128 stands for zero in the data rows.
Some points:
[146 154 117 175 121  81 147 108  90 121 109  62 144  98 118  77 182 144 191 107 184 145 130  88  98 112 158 106 201 178 148 151 139 130 104 172 106  82 149 121 132 107 143 162 127 131 124 110 161 124 113  76  67 108 103 150 136 139 137 147 120 123  68 133]
[ 96  90 162 178 176 159 114  98  78 146 128  96 175 116 122  89 133 162  62 174 144 115  86 145 174 108 144 153 108 119 148  57 104  54 123 176 137 138 128 177 101 104 107 172 158 134 137 126 139  78  81 146 157  90 197 131 112 106 122  93 127 124 105 118]
[149 137 134 113 137 104 147 100 115 170 137 103 124 152 136 115 168 114  45 136  46  94 123  77 106 143 146  64 115 175 126 155  74 123 191 144  96 130 146 119 112 100 106  85 141 143 130 101 189 164 125  98 143 101 107  92 106 103 146 130  86 136 194 178]
[152  78 110 105 156  73 133  76 121  96 129 140 190 126 115  93 128 151  97  59 126 109 130 101  93 114 125 138 128 105  71 145 151 122 146 120 112  72 103 155 123 189 124 124 146 114 143 188 164 156 159 159 140 169 120 178 136 127 107  84 124 122 134  95]
[173 145 139 143 129 112 149 132 122 134 136 187 135 126  48 122 136 121 132 152 137 137 146  78 133 115 207 141 141 101 109 148 125 113  42 107 186 185 158  99 160 140 108 146 196 121 132  92 144 180 169 128 149 123 164  87 138 135 138 169 128  88 146  80]
[ 88 158 128 126 210 162 136 140 165 159 184 129  64 103 113 135 145 124 154 102  83 128  58 155 142 175  98 129  84 118 145 146 123 109 142 131 172 140 141 139  91 144  96 191 129  96  77 140 161 173 175 146 106 113 106 163 111 166 141 144 172 108  88 164]
[166 113 107 112  83  87  95 113 193 129 112 125 112  51 151 147 110 183 129 157 155 159  85 156 138 101 149 119  99 159  81 155  94 163 140  85  68 162 118 112 118 128  98 139 162 130 169 100 165 109 124 131  89  90 129 122  80 168 124 176 181 135 165  81]
[189 184  83 131 108 134 113 174 151 134 109 108 132 124 118 109 181  93 112 152  84 153  68 181 107 142 141 165 138 104 130 110  87 103 113 131 143  41 179 138 171 123 132  70  97 116 130 115  81  88 160 176 183 123 122 149  99 133 180 119 158 152 103  96]
[100 106  14  93 106 131  92 160 105 113 103 134  72 177 185 139 130 118 108 152 143  70 161 156 150 127  98  81 136 138 146 135 108 110  83 115 179 159 166  89 123 185 106 124 124 138 134 109 155 120 138 114  90 133 105 178  88  95 102 116  98  83 115 103]
[128  81 115 101 132 170  59 202 164 109 164 137 125 112  77  63 151 115 104 137 185 153 109  92  95 148 135 128 132 108 193  87 187 155 142 133 140 139 124 132 153 160 159 112 133 168 105 117 108  83 163  83 124 137 100 109 108 155 110 120 140 111 188 153]
[144 120 132 105 123 116  93 107  82 111 165 153  90 141 189 169 175 115 120 143 102 206 118  98 175 123 140 115 123 138 145 121 137 155 117  76 171  59  62 126 170 135 113 142 117 187  75 141 130  75 134 147 136  97 165 138 202 164 156 122 166 111 131 134]
[ 86 194 142  80 120 179 151 117  77  95 158  81 178 136 129 111 104 115 116 145 155 159 125 121  99 144 117 116  92  70 178 197 119 131 147  79 133 108 159  53 113 164 147 131 144 112 157 117 104 101 117 117 141  76 134 165 162  76 119 173 178 145 142 110]
[ 76 146 106 136 142 149 132 131 140 149  93 104 148 145 127 179 101 159 174 159  91 120 209  63 155 162 127 138 172 103 125  17 103 125 159 114  88 123 108 133  89 125 176  77 157 148 171 146 151 154 196 140 133  94 117 131  99 167 138 168 143 120 130 148]
[142 169 118 150 136 128 124 137 114 109 136 158 113 122 149 133 122 201 126  84 114 115 121 181  82  80 138 120 123  46 123 134 103 148 127 156 103 104  70 121 119  99 151 154 121 109 134 147  94  81 118 139 103 173 170  96 118  97 141 164  69  36 135 203]
[164 106 118 134 152 174 167 141 169  78 139 130 115 122 103 114  91  89  98  95  96 118 128 190 147 123 111 130 174 128 102 126 161  95 116 128  76 112  78 122  71  93 103 176  93 235 166  96 126 142 153 104 150  91 162 125 174  80 119 139 106 161  96 133]
[ 96 150 128  99  73 188 127 135 124 157 103 111 151 141 100 151 124 144  89  65 148  99 148 137 116 166 153 147 103 175 153 137 177 121  72  79 156  90  81 128 138  80 125  94  91 128  85 147 102 146 122 103  56 140 197  99  83 181 153 116 125 119 127  98]
[176 151 174 146 107 149 102 129 143 108 127 123 167 102 156 154 135  78 151  94 129 129 188 108  98  94  69 200  71 129 159  82 128 161  83 190 135 114  56 145 130 146  98 126 101  69 116  90 184 133  91 119 161 113 109 142 100 102 104 153 111 119 127 124]
[183 101 128  92 183 144 129  80 151 144 171 119 129 114 150 113 127 149 202 119  62 123 152 150 154  88 140 147 140 136 166 137 151  95  72 107 110 154 132 154 130 121 186  79 161 135 144 158  69 166  64 130  99 135  80 136 119 129  87  85 124 157 161 130]
[137  97 148 119  94 169  90  98  76 183 146 104  79  69 148 123 136 101 187 151 141 101 146 141  49 144 126 136 151 180  68 115 135 152 165 141 208 142 114 109 111 147 152 128 107 107 157 180 103 136 148  95 178 141 183  93 108  97 142 103 161 130 141 108]
[ 95 113 131 123 142  74 141 110 176  80 165 125  97 144 127  98  73 137 130 167 134 164 175 131  89 240 133 127 165 138 102 164  92  92  58 109 151 143 124 136 109  76 132 127 130  96  61  81 151  74 124 134 138 174 122 108 116 127 103 138 135 135 139 126]
[ 81 138 126 102 104  85 157 124 129 177 123 150 156  93  90 133  58 114 166 177 143 135 103 176 171 134  83  61 138 122 150 115 127 157 161 175 140  85  91  99 174 171 108  93 152 155  78  82  93 168 133 128 106 125 124 133 112  94 103  89 119  93 137 120]
[108 129 196 130 114 113 178 147 147  91 100 134  99 125 127 114 234 130 156 127 195  50 127 128 156 106 132 136 126 118 124 131 107 105 188  83 145 160  82 106  94 104 133  54 170 120 149  82 126 129 133 161 141 154 102 127 155 137  94 103 113 150 119 124]
[127 135  91 139 166 131 136 139 126 163 161 145 127 116 141 144  39  82 110 151 157 122  87  59 160  83  83 171 199  89 148 135 137 111 182 130 139 147 145  66 140  82  91 103  75 113 151 148 157 108 104 173  88 160 136 126 118 118 166  97 150 128 141 149]
[109 128 131 164 101 109  53 104 146 130 137 164 138 142 128  63 107 108 122  98 113 112 127 109 166 152 153  97 106 103  67 144 132 222 132 116 164 138 174 113 113  88 114 104 126 125 171  92 105 137  89 170 143  66  99 146 116 182 102 134  98 159  69 170]
[153 135 158 143 166  80  84 163  95 139 159 149 134 188 124 141 128 163 118 122 149 126 166 141 146 141 103 161 118 185 104 151 119  69 139 162  63 142  92  79 134 194 141 144 103 100 170 118  56 158 116 106 140 139 101 110 128 193 140 106 130 157 111 136]
[127 130 151 140  91 164 118 100 116 107 102 121  99 121 102 137 133 185 115 126  54 146 117  99 186 113  70 145 140 105  77 146 126 136 151 145 104 150 168 154 117 117 149 128  88 136 127 131 130 143  85  38 155 228  81 142 176 161 116 107 128  76 119  70]
[ 94 102 141 168 153 110 128 160 149 157  79 171 157 153 139 101 163 158 125 133 108 161 137 166 117 143  87 207 117 171 112 163 103 179 127 165 111 172 155 125 134 101 112  96 152 172 131 195 141 145 136 134  92 144 141 161 224  78 129 150 111 132 142 124]
[137  93 136 155 122  91 192 129 125  83 109 101  95 184 148 122 120 127 164 152 152  66 108  61  86 130 151 111  64 114 154 117 139 146 103 147  77 132 113 165 157 139  85 117  98 147 133 179  62 168  86 127 161 112 125 140 123 128 153 155 152 136 148 114]
[194 106 123 160 123 108 153 179 139 119 100 113 147 110 118 189  89 131  97 110 137 159 125 145 150 119 180  84  98 178 115 109 140 128 146  84 144 152 127 149 125 109 148 112 115  52 109 196 129 133  97  90 164 138 116 178 180  86  96 135 142 111  75 203]
[ 82 128 133 109 107 103 147 178 145 152 149  72 131 149 151 175  77 145 138 138 155 100 135 165 118 111 163 189 171  94 154 167 156 156 184  93 151 115 181 156 157 190 148 157 123 172  82 116 180 130 112 139 165  83 111  82 113 133 142 101  63 139 133  94]
[101 128 122 105  66 142 155 113 108 116 138 111 147 148 138 118 161  74 141 155 155 188  75 159 153 142  81 113  78 112 110 128 166  97  68  94 114 139 159 145 158  92 111 167 152 117 150 164 159 146 201 136 132 162  91  48 103 119 155 129 102 152 103 190]
[110 122 127 121 127 104  91 132 136 133  49 132 139 149  79 164 114  99 171  64  89 108  94 104 108  66 107  76 122 195 152 141 155  90 124 133 139 138 127 149 132 133 178 192 130 128 100 113 110  61 104 170 153 184 159 104 144 125 118 204 133 187 125 128]
[122 154 183 105 117 139 162 105  99 151 115 218 100 130 141 194 133 121 117  93 165 146 154 141 128 193 155  92 157  83 106  71 122 116 157 183 114 131 189 181 123 155 143 127  92 134 175 154 151 122  98 142  62  95 105 146  99 104 112 129 148 171 178 117]
[120 133  98 148 161 191 156  91 137 107 118 146 141 122 166 125 144 102  86 157 118 137 187 150 109  71 152 109 123 134 163 115 126 181 149 147  77 154 155 153 130 113 129 199 141  64  81  81  72 122 183 154 110 142 167 118 167 147 158  54 113 146 115  99]
These points spread out most along one direction. Take the direction at right angles to it along which they spread out most. Go by this last direction. For each point below, how far along it does it lie, from 0 to 99? 50 is the average, and the first point above lies past it. One standard deviation of the points above along it is 16.
[152  78 110 105 156  73 133  76 121  96 129 140 190 126 115  93 128 151  97  59 126 109 130 101  93 114 125 138 128 105  71 145 151 122 146 120 112  72 103 155 123 189 124 124 146 114 143 188 164 156 159 159 140 169 120 178 136 127 107  84 124 122 134  95] 46
[100 106  14  93 106 131  92 160 105 113 103 134  72 177 185 139 130 118 108 152 143  70 161 156 150 127  98  81 136 138 146 135 108 110  83 115 179 159 166  89 123 185 106 124 124 138 134 109 155 120 138 114  90 133 105 178  88  95 102 116  98  83 115 103] 36
[166 113 107 112  83  87  95 113 193 129 112 125 112  51 151 147 110 183 129 157 155 159  85 156 138 101 149 119  99 159  81 155  94 163 140  85  68 162 118 112 118 128  98 139 162 130 169 100 165 109 124 131  89  90 129 122  80 168 124 176 181 135 165  81] 36
[149 137 134 113 137 104 147 100 115 170 137 103 124 152 136 115 168 114  45 136  46  94 123  77 106 143 146  64 115 175 126 155  74 123 191 144  96 130 146 119 112 100 106  85 141 143 130 101 189 164 125  98 143 101 107  92 106 103 146 130  86 136 194 178] 26
[137  93 136 155 122  91 192 129 125  83 109 101  95 184 148 122 120 127 164 152 152  66 108  61  86 130 151 111  64 114 154 117 139 146 103 147  77 132 113 165 157 139  85 117  98 147 133 179  62 168  86 127 161 112 125 140 123 128 153 155 152 136 148 114] 47
[128  81 115 101 132 170  59 202 164 109 164 137 125 112  77  63 151 115 104 137 185 153 109  92  95 148 135 128 132 108 193  87 187 155 142 133 140 139 124 132 153 160 159 112 133 168 105 117 108  83 163  83 124 137 100 109 108 155 110 120 140 111 188 153] 56
[173 145 139 143 129 112 149 132 122 134 136 187 135 126  48 122 136 121 132 152 137 137 146  78 133 115 207 141 141 101 109 148 125 113  42 107 186 185 158  99 160 140 108 146 196 121 132  92 144 180 169 128 149 123 164  87 138 135 138 169 128  88 146  80] 51
[183 101 128  92 183 144 129  80 151 144 171 119 129 114 150 113 127 149 202 119  62 123 152 150 154  88 140 147 140 136 166 137 151  95  72 107 110 154 132 154 130 121 186  79 161 135 144 158  69 166  64 130  99 135  80 136 119 129  87  85 124 157 161 130] 42
[127 135  91 139 166 131 136 139 126 163 161 145 127 116 141 144  39  82 110 151 157 122  87  59 160  83  83 171 199  89 148 135 137 111 182 130 139 147 145  66 140  82  91 103  75 113 151 148 157 108 104 173  88 160 136 126 118 118 166  97 150 128 141 149] 38
[ 96 150 128  99  73 188 127 135 124 157 103 111 151 141 100 151 124 144  89  65 148  99 148 137 116 166 153 147 103 175 153 137 177 121  72  79 156  90  81 128 138  80 125  94  91 128  85 147 102 146 122 103  56 140 197  99  83 181 153 116 125 119 127  98] 70
[120 133  98 148 161 191 156  91 137 107 118 146 141 122 166 125 144 102  86 157 118 137 187 150 109  71 152 109 123 134 163 115 126 181 149 147  77 154 155 153 130 113 129 199 141  64  81  81  72 122 183 154 110 142 167 118 167 147 158  54 113 146 115  99] 71
[ 86 194 142  80 120 179 151 117  77  95 158  81 178 136 129 111 104 115 116 145 155 159 125 121  99 144 117 116  92  70 178 197 119 131 147  79 133 108 159  53 113 164 147 131 144 112 157 117 104 101 117 117 141  76 134 165 162  76 119 173 178 145 142 110] 51
[146 154 117 175 121  81 147 108  90 121 109  62 144  98 118  77 182 144 191 107 184 145 130  88  98 112 158 106 201 178 148 151 139 130 104 172 106  82 149 121 132 107 143 162 127 131 124 110 161 124 113  76  67 108 103 150 136 139 137 147 120 123  68 133] 56
